rotation steps, each row followed by its count of steps:
The counts run from 0 to 1124.
[160 109 121  82 114 114  85  97 148 127 139  97 149 109  98 165  94 136
 143 158  68 109  87 128 153 130 143 124 129  92 112  81  87 135  99 142
 135 123  77  97 127 103 136 138 118  88 123 146 132] : 1014
[128 132 145 119 107 106  77  87 173 134 127 130 163 107 124 170 142 143
 126 170  55 128 118 120 122 119 130  82 112  85 109 101  93 132  94 126
 119 141  87  71 129  95 120 135 136 111 112 147 131] : 1116
[138 126 145 128  92 131  94 105 156 124 109  91 136 126  97 143 134 138
 146 133 110  72  94 108 131 100 179 101 113  86 110 103  95 105 103 163
 129 123  59 116 110 101 136  99 116 145 106 184 133] : 159
[152 126 116 100 128 122  79 117 153 101 118  80 132 111  83 175 123 137
 168 152 109 137 112 137 150 107 165 123 134 111 133 101  71 137 111 149
 124 145  67 115 106  97 137  92  99 108  94 158 126] : 10
[137 140 153 124  90 133  79 104 142 136 117 102 155 135 102 154 136 153
 140 135 122  93 110 128 143  88 157  90 106  90 118  77  93 123  99 159
 124 133  90 104 143 104 150  94 108 127 103 197 132] : 67
[129 156 135 111  85 133  67  97 148 120 116 134 152 121 119 155 116 124
 129 171  66 115 129 112 147 111 135  92 114 101 137  86  71 124  82 140
 140 124 107  69 124 100 138 113 142 107 103 154 141] : 135
[124 140 139 125  88 127  66 101 164 132 138 103 124 156 103 167 135 115
 140 155  89 114 112 128 131 106 151 104 114 100 131  96  63 111  92 159
 134 121 105  99 112 106 132  92 130 107  88 179 123] : 943
[164 123 145 100  73 129 103  98 141 115 113 105 142  95 113 142 125 162
 149 125  83  98 120 119 159  95 137  88  98  98 126  77  94 145 114 123
  98 129  95 106 139 105 151 102 124 113  87 188 141] : 263
[157 114 143  80 103 111  76  90 143 109 114 113 164  87 106 154 127 132
 157 152  56 120 137 142 130 115 124 118 134 107 118 105  85 163 111 129
  98 160 109  87 149 115 142 142 133 101 106 159 126] : 789
[148 116 136 105  96 136 112 100 156 112 117  77 142 102  98 158 122 155
 163 146  84 100  88 110 143 113 175  99 113  89 110 103 112 124 125 131
 123 128  44 111 101  97 114 119 111 135 128 153 146] : 633
[138 138 117 117 115 122  82 121 147 103  95 111 137 106  96 164 122 136
 143 158 114 125 122 116 155 110 158 106 129 113 144  86  63 120  76 151
 135 143  75 101 100  93 154  78 108 132  92 169 147] : 808
[117 148 140 115  90 130  66 111 147 129 116 124 141 129 106 174 123 119
 141 168  86 124 126 117 150 116 153 101 120 105 138  84  62 116  66 144
 135 133 120  83 108 110 142 101 134 117 109 167 155] : 334
[142 126 132 120 123  95  64 100 169 121 106 126 137 111 109 146 124 103
 127 153  66 107 117 130 110 128 141 129 145  94 127 122  70 124  73 165
 128 146  86  94 106 103 142 121 135 115  86 163 107] : 891
[138 121 141 108 110 114  82  90 159 143 139  99 155 129 111 161 109 129
 128 157  66  97  83 120 128 128 158 114 120  74 100  98  98 116  98 153
 142 120  62  90 123 101 122 140 125 105 136 146 128] : 826
[171 120 124  95 102 123  89 103 145  90  84  97 131  85 103 124 111 118
 154 137  62  97 125 126 129 114 149 134 144 112 132 128  77 142 112 156
 113 141  72 106 113 106 149 114 131 123  79 162 114] : 89
[138 124 159 112 122 107  73  94 142 136 113 111 181 116  95 162 136 153
 141 150 100 102 118 141 119 100 145 104 129  84  99  89 100 142  91 152
 115 167  96  87 165 106 144 137 109 124 131 181 124] : 587
[160 109 136  98 105 113 111  95 158 104 103 109 157  67 108 157 122 159
 155 155  57 118 112 113 144 123 141  97 116  93 113 101 104 144 112 107
 102 140  62  94 113  96 124 134 125 125 115 147 143] : 1110
[133 131 128 122 126 100  72 110 168 129 126 117 136 128  97 185 130 134
 134 160 112 131 105 126 144 121 153 110 122  90 132  82  66 115  68 151
 133 134  82 104 107  92 146  95 111 109  95 168 131] : 810
[146 115 137 117  91 122  98 106 165 123 128  86 112 124  91 157 130 132
 157 124 101  96  93 121 144 107 165 109 115  91 124 100  83 117 108 151
 114 125  73 132 102 103 139  88 119 124  83 189 126] : 953
[132 118 136 130 128  94  94 111 176 106  94 112 127  95 102 167 144 130
 144 148  90 124 114 113 122 122 160 108 127  98 121 115  78 119  79 132
 107 150  65 110  82  96 136 107 120 143  86 172 136] : 901
[138 121 134 122 122 113  93 112 166  93  77 109 134  85 101 152 139 130
 156 149  90 118 122 112 124 121 166 113 133 103 129 116  82 124  86 140
 112 154  57 103  85  96 135 106 116 153  94 168 137] : 900
[142 127 151  95  99 139  70 111 125 123 121  79 145 133  80 166 119 127
 174 150 108 100 120 144 140  99 161 132 139 106 124  88  76 140  99 168
 120 155 118 103 143 124 148 113 111 117 124 188 132] : 669
[135 143 130  94  97 150  76 101 142 102 116  86 145 106  96 167 132 140
 176 174  68 144 133 129 150  99 147  97 124 115 133 104  75 149 126 132
 127 148  93  77 122 102 121 115 120 115 113 140 140] : 327
[153 108 129 108 134 118  99 105 157 103  99  82 140  93  86 164 128 151
 165 140 103 110  96 125 134 117 174 116 136  95 110 111 101 132 115 144
 115 152  40 119 108  92 130 117  98 135 116 159 133] : 1097
[124 123 155 101 102 127  85 112 132 131 110 104 169 109  92 181 116 144
 161 169  88 120 116 119 142 122 161 108 129  91 111  76  90 132  75 132
 121 159 104  82 125 115 128 136 118 136 153 159 167] : 721
[152 137 129 111  75 134  96 105 144 122 117 114 143 111 109 139 109 151
 129 138  94  92 109 106 162 105 150  86  98  95 134  76  92 113  95 143
 132 107  77 100 124  97 148  95 125 115 100 174 144] : 543
[132 128 145 125 115 124 100 100 154 118  96 109 167  96 107 166 143 171
 146 155 104 116 113 114 137 105 159  77 108  86 113  93 105 126 103 125
 117 151  56  89 119  88 126 113 105 145 123 161 149] : 914
[153 130 130 100  73 150  91 110 146  96 105  84 111 110  97 134 111 115
 174 143  68  93 117 116 143 109 164 124 130 116 139 110  73 126 112 154
 121 124  89 107  97 112 136  98 135 129  88 170 132] : 752
[142 122 153  95  84 141  91  82 146 127 127  84 157 114 104 155 126 139
 165 155  50  96 109 121 126 113 154 102 118  87  96 112 109 138 131 134
 118 140  83  86 137 112 107 148 132 118 139 150 134] : 643
[152 132 134  94  88 149  95  92 140 109 115  88 165  93 106 156 127 165
 160 160  72 123 118 121 157 102 144  88 108 103 121  92  98 149 135 124
 124 135  76  82 139  94 124 123 115 119 123 139 145] : 924
[145 147 131 113 110 130  48  97 141 118 105 105 149 135 101 143 126 110
 138 155  84  96 129 140 121  99 140 121 139 100 128 111  70 133  92 184
 141 148  97  83 142 105 151 110 118 107  93 171 102] : 1077
